In the rows, 128 means zero.
Rotation paths and how fast each direction turns (degrees each step)
Each turn is a multiple of 5 degrees from 10 to 175, or 0.
Each row of a path follows its step; steps can be skipped.

step 0: [129 130 135 120 131 129 129 130 136 139 124 133 126 129 130 114 133 132
 131 123 131 130 127 117 143 143 118 135 125]
step 1: [125 124 122 127 121 122 141 121 137 137 118 120 126 129 119 120 127 115
 134 131 128 140 128 125 135 123 117 128 131]
step 2: [125 132 128 124 124 134 127 130 124 138 111 129 136 130 129 126 127 127
 125 107 130 127 131 119 132 126 115 130 137]
step 3: [127 129 115 130 124 128 130 112 133 139 129 131 126 128 120 124 126 133
 130 124 125 133 142 135 126 129 122 135 146]
step 4: [133 121 133 127 117 131 131 122 115 140 133 139 136 137 123 127 126 135
 121 126 134 128 123 122 134 132 119 124 140]
step 5: [129 134 124 121 124 134 137 120 136 136 133 136 131 134 129 111 126 135
 122 134 118 134 135 118 126 136 127 134 126]
step 6: [130 118 127 123 110 134 142 126 133 131 127 136 129 124 129 131 123 124
 123 127 138 142 126 121 131 124 119 129 121]
step 7: [129 129 126 127 121 127 129 132 139 128 125 122 135 138 128 127 134 134
 121 116 123 134 138 111 120 124 117 138 128]
step 8: [133 121 129 134 118 134 121 117 135 129 126 127 124 123 126 131 122 139
 140 126 138 139 136 125 130 130 115 133 135]
Directions:
[130 122 129 125 128 127 129 125 124 129 126 127 129 126 128 133 129 129
 126 124 129 127 125 125 129 128 128 123 126]
155
[130 127 126 127 127 129 127 131 129 130 130 130 128 129 127 131 125 132
 124 131 130 132 129 125 126 126 133 131 125]
40

step 0: [132 125 129 138 128 127 125 135 125 122 119 122 123 123 129 130 135 140
 131 132 137 126 124 132 127 123 151 130 133]
step 1: [127 137 142 147 123 133 130 124 122 130 129 119 125 136 126 126 119 131
 118 126 131 129 132 118 124 129 135 129 131]
step 2: [139 132 128 124 113 120 115 123 121 130 127 122 125 130 135 122 132 118
 114 133 130 122 131 123 133 129 133 135 127]
step 3: [133 127 131 123 128 122 121 131 127 121 114 116 127 119 130 130 133 129
 136 122 134 130 121 114 126 132 141 135 126]
step 4: [131 138 132 139 126 128 125 117 118 123 134 129 129 122 119 124 126 130
 131 116 125 129 130 117 126 130 142 121 137]
step 5: [138 141 132 133 120 125 111 129 130 127 124 126 130 122 125 123 134 128
 120 137 122 135 141 131 132 125 131 130 134]
step 6: [135 135 138 121 121 134 125 122 136 127 110 122 131 123 126 133 131 135
 120 126 129 130 120 118 132 139 130 126 124]
step 7: [134 132 130 126 121 131 115 116 125 137 130 134 122 127 125 119 129 133
 136 120 128 126 115 128 123 136 140 122 130]
step 8: [135 137 122 135 131 127 112 127 132 130 117 127 124 131 126 122 124 130
 131 132 126 139 128 124 120 121 127 133 145]
Directions:
[131 130 129 127 129 131 128 127 128 127 127 131 124 125 124 130 122 127
 129 128 129 124 130 129 131 128 129 134 128]
0
[125 128 132 129 129 132 131 129 132 127 126 126 129 129 129 130 126 127
 129 123 123 127 124 126 131 125 131 128 126]
130

step 0: [125 131 143 126 136 118 119 133 125 130 132 126 128 128 115 124 119 140
 130 127 126 123 137 125 123 112 123 133 132]
step 1: [134 129 137 131 133 129 132 127 121 124 138 127 129 127 141 126 128 146
 122 128 138 128 119 132 136 112 128 133 133]
step 2: [124 120 140 122 134 114 132 131 129 140 127 131 135 120 136 146 127 133
 131 125 128 121 122 130 128 120 129 122 129]
step 3: [126 125 135 138 115 130 123 121 127 129 129 113 132 125 125 137 118 136
 133 124 133 128 117 126 136 121 132 114 126]
step 4: [127 129 129 129 135 124 132 127 139 127 118 122 124 120 115 136 137 139
 125 130 130 140 122 134 125 115 131 121 119]
step 5: [129 136 137 130 134 132 128 124 129 125 132 113 127 120 124 131 129 122
 129 144 130 116 126 119 125 114 135 129 120]
step 6: [133 132 130 119 128 145 131 130 143 136 126 126 142 123 130 131 133 143
 122 138 128 123 128 128 136 123 131 129 129]
step 7: [139 132 138 125 122 122 113 137 125 140 122 130 139 125 117 132 125 132
 131 133 129 124 134 123 124 116 125 133 126]
step 8: [128 134 138 128 131 130 122 122 131 130 127 121 128 135 128 120 124 141
 131 123 135 134 125 130 141 111 123 141 134]
Directions:
[128 129 132 129 127 125 130 130 127 129 131 131 124 127 132 126 127 129
 134 124 127 129 128 131 131 127 131 123 127]
45
[124 126 130 128 133 131 124 123 125 131 129 127 128 128 126 127 125 125
 134 129 128 127 129 126 126 128 130 128 130]
145
[126 126 127 124 130 125 130 131 133 128 129 131 130 122 124 128 126 125
 129 126 128 129 131 129 127 126 126 127 130]
160
[130 129 132 130 132 129 129 128 128 129 133 126 127 128 130 129 133 123
 126 130 125 131 126 128 129 127 125 128 132]
95
